In the data rows, 128 means zero.
Here are some points, one per row:
 59  95  77  83 113  75 125 127 142 114 140 131 103 128 144 177 130 133 146 108 138 134 141 103 132 111 113  93 122 111 101 102
126 108 128  95  92 117 141 121 126 112 154 153 140 115 112  91 129 161 134 125 105  78 107  98 130  92 154  83 137 109  56 146
121 112  88  93 110  97  93 104 145 157  90 154 120 144 146 130 121 137 134 146 133 108 119 183 159 140 116 112 136 156 122 175
132 103 145  97 102  87 100  81 144 157 123 126 125 125 151 129 134 177 137 120 132  99  99 178 148 143 131 143 126 166 127 172
 79  99 137  78 123  95 166 122 133  87 131 169 121 130 145 170 104 131 153 113 138 131 132  96 140 112  75  95  94 127 109  97
111 175 141 227 158  54 109 147  86 182 114 157  99 116 151  71 102 206  70 191 134 211 171 115 158 163 114 164 188 115  61  63
 92 116 126  84 104 117 106  87 144 181 106 130 111 144 117 153 123 176 144 113 140 111 147 183 179 121 112 121 125 160 116 173
 86 127  85  72 123 140 134  55 152 151 119  98  99 148 122 146 140 161 165 109 149 125 159 169 189 121 121 154 136 123  84 134
 81 184 128 103  87 184 149 132 127 148 134 140 165 130 157 144 132  97 109 104 153 107 140 110 109 102 145 107  64 109 166  20
105 112 120  95 109 132 110  51 167 162 138 169 117 129 132 140 147 139 141 123 144 109 115 146 159 113 132 123 151 121  92 176
 86  94 121  81 119 124 172 104 147 125 148 147 102 131 122 162 116 124 135 193 139 107 108 133 137 130 100 119 133 119  66 151
173  99 117 148 142 158  88  77  96 123  89  54 127 137 108 158 148 105 112  98  94 162 136  77  86 104 171 141  90 153 104 179
227 128  94  90 114 168  91 122 135 134 121 122 150 127 199 104  87 100 187 142  91  96 104 173 127 141 149 142 153 184 134 127
107 115  85 101  98  99 142 133 130 117 156 131 128  98 115 123 145 146 130 140 128  81  95  92 130 138 118 119 116 118  66 139
110 103  89 109  97 137 138 111 137 141 152 153 117 115 120 137 132 117 150 144 127  79 112 108 134 111 119 117 144 119  43 151
 78 166 170 130  88 226 127 178 113 101 132 105  76 120 183  53 100 123 110 150 196 131 175 114  91 117 150  95  57 108 186 152
106 181  69  87 179 184 201 173  97 139 159 174 137 140 153 213 135 100 121 107 163  88 100 163  67  90 118 135 100  83 145 101
 61 156 175 248 151  91 135 146  96 114 123 152  98 131 130 112 142 182 121 169  97 168 144 122 171 133 141 184 190 141  87  60
180 137 137 142 167 171 112  83  82 103  88  68 115  82  95 169 128 100 100 148  61 175 134 107 143 157 119 122 146  84 158 183
 98 119  95 106  99  78 142 139 118 129 158 154 137 108 124 176 123 138 149 140 137  93 104  91 107 126  82  90 121 112  94 136
178 105 141 150 159 142 121 142 154 158 115  87 180 128  85 140 125 104 135  88 118 179 151 124  81 117 179 164  61 163  61 185
128 109 118 199 143 217  95 103  96 168  75 170  78  71  55 112  94 148 117 133  56 183 110 133  92 124  93 214 134  48 111 153
202 120 117  67 103  97 103 114 150 153  75 128 154 157 151 110 144 160 119 115  88 105 118 130 111 114 142 140 157 155 120 140
171 135  93  96 114  84 117  54 161 146 103 129 134 135 142  95 132 130 149 151 119  70 128 121 116 160 149 156 141 131 110 152
202 119 166  72 100  88 106 124 157 145  79 108 160 155 149 129 148 152 117 120  74  90 121 139 112 157 150 150 147 149 113 138
196 146 152 234 149 174 167 108 113 104 148 204 137 116  67 130 164 159 131 192 170 210 161 122 122 180 164 110 182 194 164  63
 69 102 123  83 102 117 112 101 146 117 142 147 100 123 132 172 127 131 146  72 137 131 140 148 173 125 123 110 129 120  71 121
130 136 143  95 122  67 152 139 111  95 149 143 126 114  88  52 151 133 114 113 116 104 117  97  56  91  71  99  71  98 126 143
141 140 149 247 136 164 127 119 120 109 134 167 142 114  64 100 176 139 139 249 154 190 180 121 121 172 136 106 192 160 177  89
174 106 116 100 106 103 107 118 143 144  67 139 138 142 172  82 133 143 146 133 106  80 112 161 128 115 146 131 147 170 131 149
 98 109 115  96 120 143 131  99 145 142 145 151 116 118 134 149 153 141 137 122 134 107 105 138 145 121 127  89 161 117  47 157
138 124 119 156 162 204  88  91  91 143  73 121 121  76  71 143 124 150 108 135  70 194 115 106 119 120 102 173 142  87 109 176
181 114 113 143 138 140 107 144 134 162 120  54 175 140  89 146 135 121 109  90 116 178 154 122  76 109 186 136  67 161  48 181
108 167 221 172  97 196 120 220  90 132 137  96 101 105 191 138 114 151 171 221 208 107 159 120  94 104 216  88  46  78 197 159
192 125 100  98 126 128  83 134 146 141  90 122 140 140 179  79 116 130 173 108 102  83 135 177 104 117 128 120 175 182 132 142
145 114 137 106 148 108 110  75 109 100 155 125 162 140  93 105 136 122  88  96  75  96 136 117  77 135 149  91  71 112 104 132
 64 100 129  74 112  95 113 107 158  89 147 124  99 127 136 165 132 122 145 100 134 132 152 138 153 122 119 117 138  98  78  98
150 116 169 173 191 156 129 216  98 115 125 133 210  86 160 133 118 202 156 210 255  78 172 108 128 126 177 124 161  73 209  40
185 174 153 196 140 114 138 154 126  92 132  80  91 140  79 158 111 130 119 126 131 168  97 119 179 132 120  65 176 110 170 128
130 120 125  71 127 107  96 124 131 122 172 148 147 127 102  83 136 130 120 136 103  84 117  87 116 125 124  94 105 109  80 144
157 159 128 215 141 115 134 160 150  99 134  84  93 174  75 148 113 126 115 119 144 163 117 118 163 116  91  64 191 116 178 125
 71 104 120  90 124 103 135 114 158  82 130 108 116 120 159 158 136 128 145  70 146 131 152 119 135 135  91  96 121 129 105  66
 89 153 116 131 137 153 208 210  88 117 158 161 187 115 143 123 121 108  70  96 187 104 130 125 136 137 165 130 244 134 205 159
 63 145 124 108 182 146 193 209  99 135 160 160 142  82 133 138 125  79  78  97 171  90 130 116 134 145 157 185 216 154 204 156
164 163 102 216 155 111 137 153 138 101 136  45  96 135  65 153 105 117 107 130 139 148  92 112 177 118 104  94 156 123 186 130
104 160 167 249 143 128  95 151 131  97 126 179  74 165 105 159 128 136 109 149 100 144 121 115 161 124 119 201 180 142 118  70
 83  95 128  77 123  84 163 123 144  96 136 146 108 138 152 169 135 112 155 116 139 132 134 108 134 141 100 107 118  89  89  97
 61 110 134  87 114 122  90  43 159  77 143 105 112 132 151 153 110 104 147 100 137 134 155 196 187  98 133 158 150 112  67  85
 95 157 113  83  80 134 131 146 104  76 137 159 154 126 132 197 141 134 149  94 152 102 131  85 116 135  67 142  70 130 131 100
 88  97 100 120 112 122 143 101 147 137 143 107 119 131 192 141 136  72 147  78 152 130 149 112 143 115  54 109  96 116 129  27
 50 150 176 234 163 133 154 138 120 153 133  98 101 168  49 102 153 121 157 137 109 147  95 126 165 154 151  79 182 154 173  57
 74 183 140 124  97 189 163 164 136 127 131 132 121 112 170 136 131 118  77 111 162 108 130 142  89 119 186 119  48 101 182  54
194 101 176 137 131 135 106  83 110 124  80 103 130 150 110 178 122  95 104 109  83 153 129  98  79 112 195 104  69 149 100 178
149 114 127 109 114  96 125  36 150 163 129 136 138 118 139  94 127 175 155 127 127  84  98 121 126 129 127 122 127 156 120 163
171 110 152 150 140 161 144 149 160 151 119 144 173 109  79 112 139  97 155  86 110 214 143 133 113 129 180 166  49 161  56 172
197 102 128 113  87  89  95 179 142 154 124  67 188 157 112 127 120  96 152 106 127 201 116 172 103 123 130 180 104 151 139 145
195 156 114 146 166 109  98 112  84  71 126 104 105  92 101 129 149  74  73 121  90 165 124 134 137 126  87  82 133  86 187 191
113 165 145 242 174 139  78 161 125 157 138 165  88 142 142 123 144 195 103 152 100 168 140 107 175 157  98 186 160 131 103  80
 63 147 164 118 100 221 146 105 142 139 117  99 177 151 190 102 100  67  77 142 172 130 161  93 156 128  71  99  55 134 145  81
143 115 100 102 108  86 127 108 148 149  81 133 128 129 161 109 129 152 153 137 117  97 116 176 145 116 144 128 135 158 122 166
116 131 124  97 153 191 149 207  76 136 152 170  45 112 152 122 134 134  70 126 198  76 119 123 136 140 171 151 114 101 195  58
166 176 175 186 167  99 116 154 132 101 133  52  94 141  71 171 118  98 103 164 141 149  94 126 158 116 100 100 189 119 167 127
178 110 112  97 141 127  82 132 138 135  96 126 147 137 185  80 125 142 179 130  97  91 103 190 125 144 140 125 134 186 136 146
 61  79  66  97 123 112 126 124 149 130 144 149 103 133 129 173 137 138 154 117 131 124 145 129 142 137 106  89 133  98  86 137
 68 122 192 111 107 200 122 104 151 142 131 112 166 154 193 109 136  64 107 121 160 128 150 103 146 109  63 104  90 110 143  59
 41 159 137 147 165  76 195 161 126 134 173 128 173  97 105  78 137  87 128 113 162 143 115 106 120 135 172 175 202 148 246 169
160 145 144 136 140  71 173 146  79 107 156 110 122  86  91  91 162  99  82 100 103 108 145 146 108  92  35 112 106  76 159 158
202  96 119 110  90  99  82 198 151 147 126 142 187 158  89  87 115  77 171 119 125 227 121 174 148  90 154 188  76 132 153 130
153 108  71 119 115  83 114  81 153 150 107 148 134 129 152  94 133 138 152 164 111  81 113 154 144 134 144 131 100 154 136 164
202 104  99  95 117 149  99 127 145 138 109 120 149 140 175  84  97 128 173 132  84  83 120 172 114 152 134 133 142 183 151 128
 92 156 139 147 167 107 206 164  72 111 160 133 170 199 115  78 148 105 132  72 225 126 100 113 125 189 158 177 210  97 221 172
 99 153 119  77 185 106 172 169 126  85 161 162 120 123 122 143 136 152 134 125 137  84 101 115  85 112  67 144  37 121 137 149
190 114 131 150 160 134 132  60 102 100 105 101 126 134 119 152 133  87 104 102  58 147 132  73 107 103 151  91  82 106 152 175
Along one direction, these points spread out more than along any other. Take the direction at right angles to it along which they spread out most. Go by this last direction. For each point below, how far along it does it lie, from 0 to 99? The average is 50, and the first point in the table lies past the average. One standard deviation of the points above along it is 16.
204  92 113  66 108 186 137 121 152 150 145  96 169 148 177  96 109 152 181 139  31 114 133 165 100 139 130 159 160 174 195 114 39
153 163 166 241 161 177 103 154 149 129 148 174  78 158 137 133 102 208  86 129  93 165 129 108 173 118  82 206 159 123 104  92 35
210  90 119 120  73  68 147 178 144 148 135  71 180 150 119 110 103  86 145 118 105 192 126 194 114 137 140 197 101 142 156 137 31
101 107 120  97  89  91 131 131 140 122 174 142 122 112 107 172 119 147 139 145 131  84 117 107 123 175 105 103 111  95  84 137 63
 51 162 132 212 155  75  62 143  94 132 104 155 118 117  99  81 109 176  69 228 126 209 159 125 133 174 142 160 185 148 108  38 38
129 103 110 102 101 136 127 113 142 138 152 140 124 118 115 116 131 134 139 149 125  77 101 109 128 140 114  96 142 132  44 158 53
 97 164  96  83 115 153 162 144 101  92 137 194 169 147 142 188 118 127 145 102 145 109 135 107 100 130  89 128  59 104 147  91 75
161 100 148 150 153 160  90  84 100 144 115  71 129 139 103 156 136 108 109 113  96 178 136  93  91 101 174 126  88 152  88 191 26
172  98 108 103 124 104 122 120 149 143  67 132 138 141 174  91 127 134 153 153 103  80 116 173 135 147 140 138 130 153 133 156 42
 79 156 149 125 114 206 149 174 133 111 127 116  83 114 172  90 109 119  59 133 183 118 133 141  76 117 197 101  56 106 179  81 71
143 168 190 136 167  86 190 140 119 169 158 112  63  72  84 125 128  55 122  91 134 152 118 108 149 131 110 135 212 135 214 157 44
